Each path below is one point turned by a fixed rotation once a step. After each direction that follows a path, write how fast that rotation turns it, in deg/step (0 if it stays still).
Each turn is a multiple of 5 degrees from 10 to 175, or 0.
Each row of a path follows its step; steps can be skipped.

step 0: [ 10  -9   0 -44  17  -6  -7  11 -15  50   0 -14  -7   3  -1  15 -12   3
  -8 -16 -11  -2   2  -7   4   1  -9   2  25   1   9   6  11  -1  12 -21
 -12  -5  -7 -25  21]
step 1: [  6  -6  22  17   0 -23  13  -4  -3 -19 -24 -14  13 -17   5   0 -24 -21
   7   1  14  -9  10  -1   1 -13   0 -23  -5  -1 -17 -32   0   7   3  -9
  25   4  40 -12  -9]
step 2: [ -6   4  26 -15   3   3  -5   6 -35  35  24  15 -16 -34  16  -9   5   3
  14  -6  -2  -5   6 -27  10  17 -12   0   9 -17   5  16   2  -6  -2   0
   6  -7 -11  -7  24]
step 3: [  7 -12  20 -16   4  -9 -11  -8  -1  13 -24 -32  -4  21   4  34 -34   6
 -10   1  -5 -11   6  18  11  -5  -2 -13  14   0   7 -16  15   4  -4 -14
  17   5  30   7 -20]
step 4: [-23  12  27  17  12   0  -7  11 -20 -15  -2  -3  -8 -40  20 -12  -8 -12
   4   8  11   2  -1 -21  14  25 -11  -7 -14   3 -18   5 -19  15   5  -9
   6 -16   2 -30  10]
step 5: [  3 -23  24 -17 -16  11 -33  -8 -12  23  13  10   2   8  11  30 -10  -1
  17 -12 -30   0   8   5   9   0 -10  13  15 -32  18  -9  17  -4  -9  -1
   0  -6  17   6 -10]
step 6: [ -7   8  24   6  11   0  -5 -10 -28 -22 -38 -24   0   2  -6  13 -38   3
 -13   7  30  -7  -6  -9  11  -1  13   0   7  18  -5   4 -11  10  -2  -8
  -2 -18  -9 -24   1]
step 7: [ -2  -8  14  -7   0   2 -20  19   6   9  28  11  15 -18   6   7  -3 -25
  13 -20 -14  11   7 -19  -1  13  -7  14 -25 -26   1   5   7   8  -3 -19
 -15  -4  32 -32   7]
step 8: [ 17 -14  20  -9  -9  -6   1 -41 -33   6 -28  -4   7   6  -7  14 -17   1
  11 -13  -5   3  -7  -9  17 -25   4  -4  30  -3  -1 -23   2   3  -4  16
   2 -14 -13 -14   8]
step 9: [ -4   5  12 -12  14   0   6  16 -18  -5  11 -12   1 -15  -6  -6 -22 -22
 -12   5  28 -10  18 -21 -10   5  17  10 -15   0   4  30  11 -10 -18 -20
   2   2  38 -24   6]
Directions:
[  0   3   9   5  10  10   5   2   0  -3   7   1   4  -3  -6 -13  -3  -5
  -1  -1  -4  -5   4   0   3  -3  -2  -1  -4   0   2   7   1   8  -2  -5
  -2  -5   0   8   5] -> 145
[ 5  2 -1  1 -6  4 -3  6 -1 -2  0  9 -2 -8 -1  3  1  6  9 -3 -6  8 -9 -5
  6  1  2 -7 -4  0  3  4 15  0  3 -1  3 -1 -2  2  1] -> 135
[  1   3   0  -3   4  -5   9  -2  -1   9   2  -7  -9  -6   5  -5   3   1
  -2   2  -2  -2   2   0   3   3  -4 -11   1   2  -2   1   2  -2  -3   4
  13   7   7   7   0] -> 40
[ -1  -5  -2   4  -4   7   0  -4 -13  -1   3   6  -1  -6   4  -1   1  -3
   7   0   3  -4   3   4  -4  -7   1   4   6  -5   5  -3  -1 -10  -9   6
   5  -4  -3   8   1] -> 115
[  3 -10   5   0   0   1  -1  10   7   4   2  -4   2  -1  -5   7   2  -6
   0  -2  -8  -2  -1   6   0  -3   5   0  -2  -3   0   5  -4 -11   5   5
  -2  -2  11   5  -3] -> 160
[ -5 -10  -3  -4   1  -4   2   6  -3   4   5   1  -3   1  -1   1  10  -3
   4  -8   1  -3  -1   4   5   1   1   4  -1 -10   3   7  -3  11  -4  -6
   3   8  -7  -3  -4] -> 145
[  7  -1   1   6   3   6  -2  -1   0  -6   4   0  -2   3  -2   0  -2   5
  -2  -4  -3  -2  -2  -9   0  -1   5  -3   5  -2 -13   5 -10  -6   3  -5
  13   3  -6  -5  -3] -> 155

step 0: [ -1   6  13  14  13   0   0   9  29  -1  -6 -29  -1 -10 -21  33 -40   7
 -13   5  15  -9  15  11  -4 -15   8  -7 -19 -14  14  -5  15  -3  10   9
   7 -21   9  -7 -33]
step 1: [ 14 -10  -6  13  -1  -8  29  16  30  15  -7 -39  10   3  -8  29 -23  10
  -2   8  21 -12  22  -8  -5 -20 -10 -16  11   1  15  -4  20 -11  -3  -9
   6   7   2 -12 -25]
step 2: [ -6 -15   7  13  -8   2  28  15  -7  -1   9 -31  -8  17  -6  24   1  11
   0  26  20  -2  25  13  -5 -13  10 -12  26 -11  27  -4   9  -5   2 -27
  10 -14  13 -10 -24]
step 3: [ -6 -16  -3   6   9 -12   2  26  -7 -19  11 -32 -21  -3  -7  27  11  35
  13  22   5 -29   6   3  13 -11  -5  -1  13  -3  17  -7   7 -18 -13 -24
  10  -1  14  13 -16]
step 4: [-15 -14   8   3   9 -20  26   3  -6 -23  -4  -5 -37  -3  -9  40   4  20
  10  -8  -8 -17 -10  17   4  -4  -4 -15   0 -10   1 -16  27 -23   3 -23
  10   9  20  -4  -8]
step 5: [-11   3 -14   3  -1  -4  -7  -9   4 -10  -5 -29 -41 -15 -14  41  -6   3
  -4   5   8 -10 -21  17   8   5  16 -22   2   9   3  -1  42 -15   9  -3
  -3  -3  19   6  -5]
step 6: [-10   0 -23   0 -11  -1  15  -7  22  -1 -15 -21 -11   1  -1  35   5   7
  -1  15  13   6 -18 -13  -2  11   1  -4   3  10  10  -7  42 -27   8 -10
 -34  17  22  -3  -5]
step 7: [-24   7  -6 -10 -22   8   7  18   1   2 -10  -8 -16  -3 -15  26  19   5
   1  30  -5  20  -3  -9 -24   5  21   9  -4   4  26   2  28  -9  17 -11
 -21  -4  24  -4 -25]
step 8: [-16  -2  -3  -4 -22 -10  -7  42  -8  17  -8 -20  -5 -27 -11  20  26  18
   6  14 -17  -4  -4 -19  -3  -2   7  10 -11  21  10   4  17 -24   3  -6
  -7  19   8 -16 -26]
step 9: [-21  -7   1  -1  -4 -12  18  34 -25   7  -3  -4  -5 -15  -4  13  19  -9
  10  -3 -14   4  -6  16  10  13  28   4   5   8  -5  -8  23 -18  12  -9
  -4  32   2 -38 -24]
Directions:
[  8   3   1   2  -1   5  -1  -8  11   1  -6   5   7 -11   0   3   3   2
  -4   4   1   5  -6   3   1   5  -1   1  -2   0   1  -6   2   6  -3   2
   4  -1  14   0  -3] -> 55
[  0  -2  -7   2   1   6   0  -4  -2  -3   7  -2   5   8   8  -4   2  -2
  -1   9  11   5   1   3   7   5   6   6   8   0   2  -3   3  -1  -4  -5
 -10  -1   1   1   3] -> 90
[ 10   6 -12  -3   1   2  -2  10   4   2   1   2  -4  -2  -3  -1  -1   0
   5   1   0  -2   1   1   2  -8   3   4   0   8  -1   3   8   8  -8  -2
   4   3  -3  12   1] -> 155
[  1  -4  -3   5   9  -2  -7  -1   1   3   2 -12   3  -7   2  -4   0   6
  -1   3   2  -9  -1 -16   4   7  -5   0  -3   1  -1   4   0  -1  -3   4
  -1   7   1   1   2] -> 145
[ -4  -7  -4   2   6 -10  -1  -3  -7 -10   1   2   4  -7   1   1  -2   1
   3  -3  -3   2  -6  13   8  -4   5   1  -9   1   4   5  -4   1  -6  -1
   1   6   1  -3   3] -> 65
[  3   3   1   1   3   6  -3  -6  -2  -6  -3   1  -8   3   2   3  -8 -10
   3  -8  -1  -9  -2  -2   4   3   2   4  -3   0  -1  -4   0  -7   6  -2
  -1   1  11   8  10] -> 55
[ -4   8  -5   4  -2   3   7  -1   3  -1 -10  -7   6   5  -6   1   0  -3
   5   2   1   1  -2   0  -3  -1  -3  -5   3   2  11  12  -9   5   2  -1
  -3   3   4   1   7] -> 70

step 0: [  4 -14  17  16  12  11   9   7  14  -6  38  21  17  20 -19   9  20  -9
 -16  -2  10  -7  -4   9   9 -18   8  15  -3  -8  41  12  -3 -17  14  14
   7 -16 -13 -16  -1]
step 1: [  1  -4   5  -5 -14  18  -9  19   4  -9  11 -10   6 -13 -19  19  12  34
 -16  -8  -4 -42   4   3  11 -12 -19  19 -24 -19  14  -1   8 -15 -19  11
   0 -12 -19   1  20]
step 2: [-13   3  -4 -21 -11  -8   6  21  16 -16 -13  -2   0 -12   4   4  15  14
 -12  10  -5 -20  14  26  13 -35 -10   7  12  -6   4  34   6 -10 -24 -23
 -15  -5  12 -24  -7]
step 3: [-13  -6  10 -40  -3  18  -1 -16  18  -1 -10  43  17 -16  -8 -10   2  -1
 -13  -5 -11 -22  -2  10  -5  11   8 -11  -6  -5  19  34 -15   1  -7 -15
 -16   1   6   4 -18]
step 4: [ -4 -23  34   4  -2   1  19   8   2  -6  -7   4  19  11   3  24  -6  21
  -5 -11 -15   2  -2  18 -25  12  -1   3   6  -5  36  13 -19  20  -9  -3
 -17   1 -27  10 -24]
step 5: [-21 -25  22   9   6   3  -8  30  -7 -24   8   6  20  11  -9  17   9   9
 -17   4  -8  19  -4   1   2 -17  -5 -20 -11   2  38   6   6 -12  11 -12
  10 -30   6  17   7]
step 6: [ -1 -21   8  -5  -1  14  22   4  22  -2  21  10  28  -5 -28  10  31  -4
  -6  10  20 -13  16  -3  20 -10 -15  16  13 -20  24  -1  18 -20   8  10
  -2 -20  -7  -8   5]
step 7: [  5  13  12  -1 -30   4  -8  -9   8 -11   6  -9  29 -13 -19   2  -3  21
 -11  -5  -7 -38  16  12   6 -26  -2  18 -20 -25  13  17  18  -1 -17 -14
  -9   4  -8  -2  13]
step 8: [  1  -5  -9 -35 -12  -9   6  15 -12  -8 -24   6  -2 -11  -5  11   5  -3
 -30  -2 -23  -5   4  17   8 -15 -15   5   7 -22  19  35  -4  16 -15 -14
 -27  -2  21  -9  -7]
step 9: [-17  -5  37 -29  -4   1  12  -5  11  -9 -24  33  25  -2   5  -5   7   3
  -1  17 -15 -12 -16  -4   1   7   6 -20  10  -3  16  32  -1  16   0  14
 -11 -12  -6  16 -18]
Directions:
[ -4   4   1   1   5   7  -3 -12   8  10  -2  -3  -2   1  -7  -5  -6   2
   5  -6   1  -5  -6  -3  -5  -3   3   5   6  -2  11  -2   4   2   1   2
  -1  -5   0  -3  -4] -> 115
[  6   1   3   5   0  -1   6  10  -1   2  -2   5  -4   8  -7  -2 -10   2
   0  12   3  -7  -1  -4  -5   0  -3  -5   3  -3   4  -1  -9  -1   4   0
   9  -1   2   3   0] -> 70
[-7  1 -3 -4  6  2  0  9  3  2 -5  3  5 -6  5  4  1 -5 -5  6  5 -6 -1 -2
 -6 -5  8 -5 11  3 -6 -1 10 -2  9 -1 -2 -4  0  1  1] -> 110
[ 2  6  5 -9  3 -3 -8  6  5  5 -5  5 -2 -2 -2 -5 -2  1 -2  3 -7 -3 -5  2
  6 -9 -9  0 -1  3 -4 -2 -3  3 -2  5 -6 11 -4 -7  0] -> 60
[ -3   0  -5   7   1   2  -4   2  -3  -1   1  10  -1   3  -7   0  -7  -8
  -8 -10  -2   3   0   2   5  -9   8  -1  -6   3   2   2   3  -2   1  -4
   6   7   8  -1  -4] -> 145
[ 7  8 -3 -8 -1 -5 -2  0 -4  2 -3  7  2 -2  1 -1 -8 -1  7 -3 -2 -3 10 11
 -8  8  0  4  2  1  0  9  2  4  1 -2 -5 -2  9  3 -2] -> 70
